One turning vector, and how many ticks it has turned:
The counts run from 0 to 199.
[-17.6 -16.1   2.4  24.9 -17.5 -29.3  -5.2   2.8  20.8 -14.1 -40.1  -5.0
 -57.6   1.7 -34.9  16.4  -1.8   6.0   4.4 -52.2 -15.9   4.3  20.8   3.2
  20.1 -43.9  -0.4 -12.4  27.3 -31.7  21.4  -9.8  15.8   0.8 -26.0   8.2
 -32.0]
31
[  9.8 -13.1  24.7 -27.0  14.9  27.9  13.0  45.4 -18.3  14.6 -19.1   5.2
   8.8   8.3   3.5   8.7  38.2  20.3   9.7  -9.9  27.5 -26.1  28.1  43.7
 -31.4 -37.0  -4.2  -4.4 -13.7 -18.4   2.5 -24.6  27.3   8.1 -34.8 -25.9
 -10.7]
148
[-30.6 -18.5  29.0 -18.7  25.9  -8.6 -18.5  14.0  10.6  -4.3 -29.9 -15.7
 -15.3   1.8  -4.3  11.0  -4.0  24.7   1.8 -25.5  20.1   3.2  -8.5  23.8
  -8.9 -10.2  17.5 -33.5  22.6  -8.8 -19.7 -31.4  35.8 -19.7 -41.3   2.2
 -50.2]
27
[-28.8 -20.2  19.4  14.6  18.1  -2.4  16.0 -13.9  40.9  14.4 -27.2  -4.5
 -47.8   2.8 -41.3  -6.2 -28.4  33.4  -4.3 -22.9 -18.8  13.6  -4.5  -9.8
  21.5   8.3   9.7  -2.8  58.1  27.9 -10.8  18.8   9.6  29.0   5.5  47.3
 -16.9]
105
[-49.0   2.1  39.3  32.7  -5.3   8.3 -12.7 -14.7  -2.5  -6.8 -21.5 -33.2
  -5.2   4.3 -44.1 -13.3  18.9  -9.8  10.2  -8.1   4.8  11.2  23.8  11.8
  25.6  22.5  43.9 -18.4  17.9 -17.8  26.7 -44.0  24.4 -28.6  -6.2  12.6
 -22.3]
108
[ 28.1  31.6   1.8 -25.9 -31.1  18.6   2.8 -26.8 -30.6 -11.2  19.8  12.4
   1.7  -5.1  34.6  -9.6  17.1 -27.5 -18.8  54.4 -15.5   2.6 -19.1  15.6
 -44.9  24.2  10.1 -23.3  11.3  53.9  -9.2 -18.6   5.3 -13.7 -36.5 -24.0
   0.7]
50
[ -2.4   2.1  33.1  13.3 -15.3  69.6  32.9 -29.5 -12.3  15.8  21.5 -26.5
  -0.3  -0.2  -8.9   5.6  40.1 -34.0   8.1  10.5 -13.0 -16.6 -37.9  20.7
 -23.5  31.3 -19.6   0.3  -2.9  29.0   5.8 -26.5   6.1 -26.6  -3.3 -19.8
  25.6]
137
[-16.6  23.9  28.4   1.6 -10.3   1.9  -9.7   3.5  10.0   1.4 -47.6  -7.3
 -22.4  13.6 -59.0 -12.0 -12.0   7.3  11.9  -8.1 -10.9  15.7  40.9 -11.7
   9.1  -4.8  19.2 -30.1  52.2  20.8  17.7  -8.5  17.1  23.4 -21.0  16.2
  17.0]
25
[-12.5 -13.1  -1.8  28.8  -5.4   2.8  -3.0  -8.7  30.8  -5.2 -21.7   3.1
 -68.7  14.7 -45.4  -6.3 -16.2   8.6 -14.6 -39.5 -37.3  14.7   6.5 -17.2
  30.0   0.5  20.0  13.6  41.4   1.2  18.5 -14.8   2.1  20.0   2.4  34.5
 -31.9]
30
[-25.6 -34.9  24.8  18.3  47.1 -18.2  -4.6  18.8  21.3  -3.6 -10.1 -16.0
  -3.1 -10.4  -8.7   6.3  -5.8  33.5   6.5 -28.6  24.6  11.7 -38.7  31.7
  17.3   8.7  27.1   0.4  18.6 -25.3 -29.5 -25.8  41.7 -33.1 -11.2  11.9
 -31.5]
189
[-27.0 -34.7  -7.8  25.5  18.9 -18.1  -6.8   4.7  11.3 -21.5  11.2  -5.6
 -39.9 -13.9  -8.2  -0.2  14.7   0.4   1.0 -41.6   5.2  17.0 -27.3  15.7
  20.5  -6.9  16.1   6.7   0.6 -40.6  -7.0 -58.3  21.1 -48.9 -11.0  -1.6
 -41.6]
114
[ 16.1   8.5   9.0  11.1  27.3  38.8  25.9  40.7 -13.2  20.3 -15.7  11.7
  -4.1  27.7 -21.2 -40.5  34.8  16.1 -23.0 -11.3   0.5 -24.2  33.5  -6.7
  15.4 -25.1  -4.9  20.8 -27.8  -5.1  48.4  -0.2  -2.8  36.9  11.6  11.3
  35.8]
70
[  6.0 -28.1  17.8  -3.1  37.4  31.6  20.6  42.8 -17.9 -18.6   3.0   0.3
  10.6  33.8  24.2 -49.7  38.2  24.9 -42.0  19.5   8.9 -12.2  -9.4  22.0
  -1.3  -1.5  32.3   6.8 -22.1 -34.2  -8.1   0.3  12.5  -2.6   3.4  10.5
  -9.9]
74
[  4.1   6.2  11.5   0.2  10.9   8.9  20.7  -9.7  12.8 -11.1   0.0 -15.7
  25.4  27.4 -12.5 -20.7 -17.2  26.4 -15.6  10.2  -5.9  16.7 -32.2 -23.9
   1.7  29.6 -20.6 -31.6   6.2  37.8  -4.7  61.0 -15.6  -1.1  22.3  30.8
  56.0]
174
[ -4.8  11.4  -3.3  14.1  -9.2 -37.9  -9.0  19.5  -6.1 -31.7  21.1 -32.6
  52.1   5.4  24.7 -29.0  -6.1   7.0   7.8  11.9  30.7  11.0 -25.0  16.9
  -4.2  -3.5 -14.2  -4.5 -63.5  -6.2  48.8  23.1  -2.4 -17.4   6.0  13.9
  29.7]
86
[  3.9   8.4 -16.7  46.7 -29.2 -10.4   8.3 -28.6 -13.3 -27.5  14.5  11.9
 -50.7 -17.0  -5.7  -7.6  26.7 -21.8 -13.1  -0.3 -41.3   3.4  10.7  17.1
  12.1   6.1  34.9   0.0  18.0 -19.5   4.5 -58.9  16.4 -30.0 -14.0 -24.1
 -25.7]
38
[ -0.3  10.1  -4.2  38.7   0.3 -22.9 -12.9  -1.8  21.3   4.1 -19.1  18.1
 -52.1  -0.4 -56.6 -15.6 -23.7   9.6   2.5 -40.0 -14.8  13.9  40.5  -0.2
  36.0  -5.1  25.5  15.3  23.6  -7.0  24.1 -37.2  13.5   7.1   1.7  18.9
   7.0]
192
[  3.6 -13.4  14.3  15.3 -39.9  -2.6  37.9 -30.0  36.8  -1.1  17.6  17.6
  19.9  23.3 -33.7 -20.0 -24.7  22.0  12.8  13.1 -14.4  17.1   3.2 -26.4
   7.1  32.0 -14.7 -29.3  35.3  27.3 -21.0  38.4  -1.6  12.1   0.9  14.3
  40.0]
175
[ 19.4  55.7  13.2  -5.7 -18.6  28.2 -13.2 -20.1 -20.1   2.7   6.9 -29.2
 -16.5 -15.9   1.6   0.5 -14.7 -36.5  -6.4  30.8 -16.0 -13.8 -23.9   7.8
 -26.5   2.6 -14.8   0.4 -13.1  74.3  37.1  17.9  -6.6  -0.5  -4.4  19.9
   7.7]
133
[-25.8  21.5  23.6   6.7   1.5 -12.7 -34.4   1.5 -35.4 -25.2 -28.9 -39.6
 -26.1   5.0  -2.5 -27.4  33.1 -25.1 -13.4  -1.4  -6.2  -0.2  23.4  33.4
   4.8  -6.8  43.9 -17.6   6.6 -15.4  27.6 -34.4  18.5 -13.1 -23.6   6.3
 -28.1]
33
[  5.6 -29.9  17.1  -4.0  45.5  62.0  29.9  36.8  -8.2  27.7  19.3 -16.4
 -12.9  17.8 -22.7  12.0  37.8  17.1 -18.9 -26.0   4.5 -10.1 -47.2   9.2
 -19.5 -14.4 -28.8  14.1 -33.0  20.3  -1.4 -15.7   5.4  -6.8   7.7 -12.0
   5.7]
144
[  8.4  21.1   2.8  22.4  -8.0 -18.4  23.8 -43.0  33.5  -4.1  13.9  -3.3
  13.5 -13.2 -10.7 -10.8 -42.9  22.3  15.2   7.9 -23.7  21.0 -26.2 -11.1
  18.2  36.1  -1.9 -13.7  38.0  38.0 -13.2  30.8   3.8   4.6  15.0  26.9
  44.1]
13
[-49.9   1.6  30.1  23.6  -5.3 -15.6 -29.9   4.5  17.2   3.1 -10.0 -24.4
 -26.9  -3.9 -28.0 -23.0  -9.1 -11.0  12.3  -6.2  25.0   6.5  16.6  13.6
  20.1   7.1  36.2  22.2  10.4  10.7  25.3 -39.7  29.5  -0.4  -4.3  37.4
 -46.9]
109
[ 11.1 -10.8 -10.2  35.8   1.0  -4.5  18.9  24.8  -7.2 -23.4  24.9  -2.3
  25.3   7.5  24.1 -34.9  33.5  -4.1 -10.9  -2.4  11.3  -3.4 -20.1  18.9
   9.7  -4.1  -9.6  20.7 -65.9 -41.9  38.1  18.0 -13.5 -10.5  29.4   6.8
   9.9]
161
[ -8.3 -23.6  27.3  -7.0  17.2 -17.3  16.8  -5.3  31.2   3.8 -25.2 -21.2
   9.8  -5.7 -18.6  22.7 -32.6  39.9  21.2 -28.8   7.8  -6.0 -23.3   8.1
   0.6   5.0 -29.4 -51.0  37.4 -10.2 -33.0  44.2  18.4   5.7  -3.5  23.8
  13.7]
181
[  3.3  37.7  15.2  -3.3  20.4 -20.5  -6.2 -17.5  10.7 -17.0  -1.4 -36.5
  27.5 -10.0  -3.5 -21.8 -23.9  18.3  -9.1  11.5   6.0  10.2 -43.2   0.0
  10.3  28.8  -4.1 -21.5  -2.8  37.4   5.9  40.1  -8.4 -13.4  24.4  49.2
  44.7]
12
[-17.5  -1.6   5.0  34.4  19.3 -13.0   7.1 -25.8  14.9 -12.6  -5.2   4.0
 -44.6 -13.4 -13.1  -6.3   3.2   0.3  -8.3  -9.1 -18.3  10.4   2.3  25.3
  29.1  22.6  42.8 -11.2  48.3 -25.1 -37.7 -44.3  30.2 -24.8 -11.3   0.3
 -31.8]
113
[ 36.2   6.4 -12.0  14.9  10.6   0.1  47.2 -17.2 -13.1 -23.1  -2.7  21.5
  -1.3   4.2  31.5 -50.2  10.8  14.6 -18.7  32.9 -33.0 -14.0  20.3  19.9
   8.2   6.8  15.3  12.4  22.3 -37.4  -2.6  26.3   9.0  38.9  14.2   3.0
  -3.8]
158
[  9.3  27.1   6.0  -4.4  -8.1 -47.8   0.4  14.6  22.1  -1.6 -14.2  -0.5
  34.4   3.3 -15.3  12.4 -40.5  38.1  31.6 -23.7  33.5  11.8  -1.1  -4.3
  -2.9 -11.7 -35.8 -36.6 -12.0  21.9  15.9  35.4   1.7   1.6 -18.4   9.9
  60.7]
94
[ -1.2  -4.7  37.6 -19.8  40.8  50.6  17.6  36.0 -39.0   7.9 -13.2 -12.2
  12.6  25.5  13.6 -37.3  42.6  15.2 -21.7  36.2  20.6 -21.2   6.0  26.1
 -22.3 -10.5  23.3  14.6 -15.0   4.8   9.1 -13.0  23.0  13.2 -13.7  -2.1
 -13.9]
149
[  5.9  29.0  -8.2  -3.0  27.1   1.3 -21.4   4.4 -32.2 -47.9  11.8  -2.5
 -30.0  12.6  19.8 -33.5  26.9  -2.4 -42.8   7.6 -12.4  13.9 -26.5   8.1
   4.1  13.0  38.4 -19.6  -7.7  -4.7 -11.1 -29.6 -12.3 -60.8  -1.7  -5.7
 -10.2]
120
[ 20.5  18.3 -24.2  22.2   4.0 -10.3   6.8 -26.2 -32.8 -48.8 -16.3   3.6
 -52.0  -8.8  -7.2 -19.6  24.9 -15.0 -28.2 -13.9 -55.4   0.5  -2.0   0.9
  26.7  -6.9  16.7 -25.1  19.8 -38.8  -2.7 -15.3   0.0 -25.4  -0.9 -13.1
   0.9]
37
[ -1.0 -23.1 -15.5  35.5 -44.3 -37.1   5.7   9.7  29.8 -15.7  32.7  -6.1
  36.1 -10.1  27.0 -11.1  -4.4   4.1  31.1  -1.6  25.0   7.6 -12.3  28.8
   1.1   0.6  -3.9   7.0 -55.7 -31.7   7.2   7.8   6.3 -24.2  -1.2   2.5
 -10.1]
85
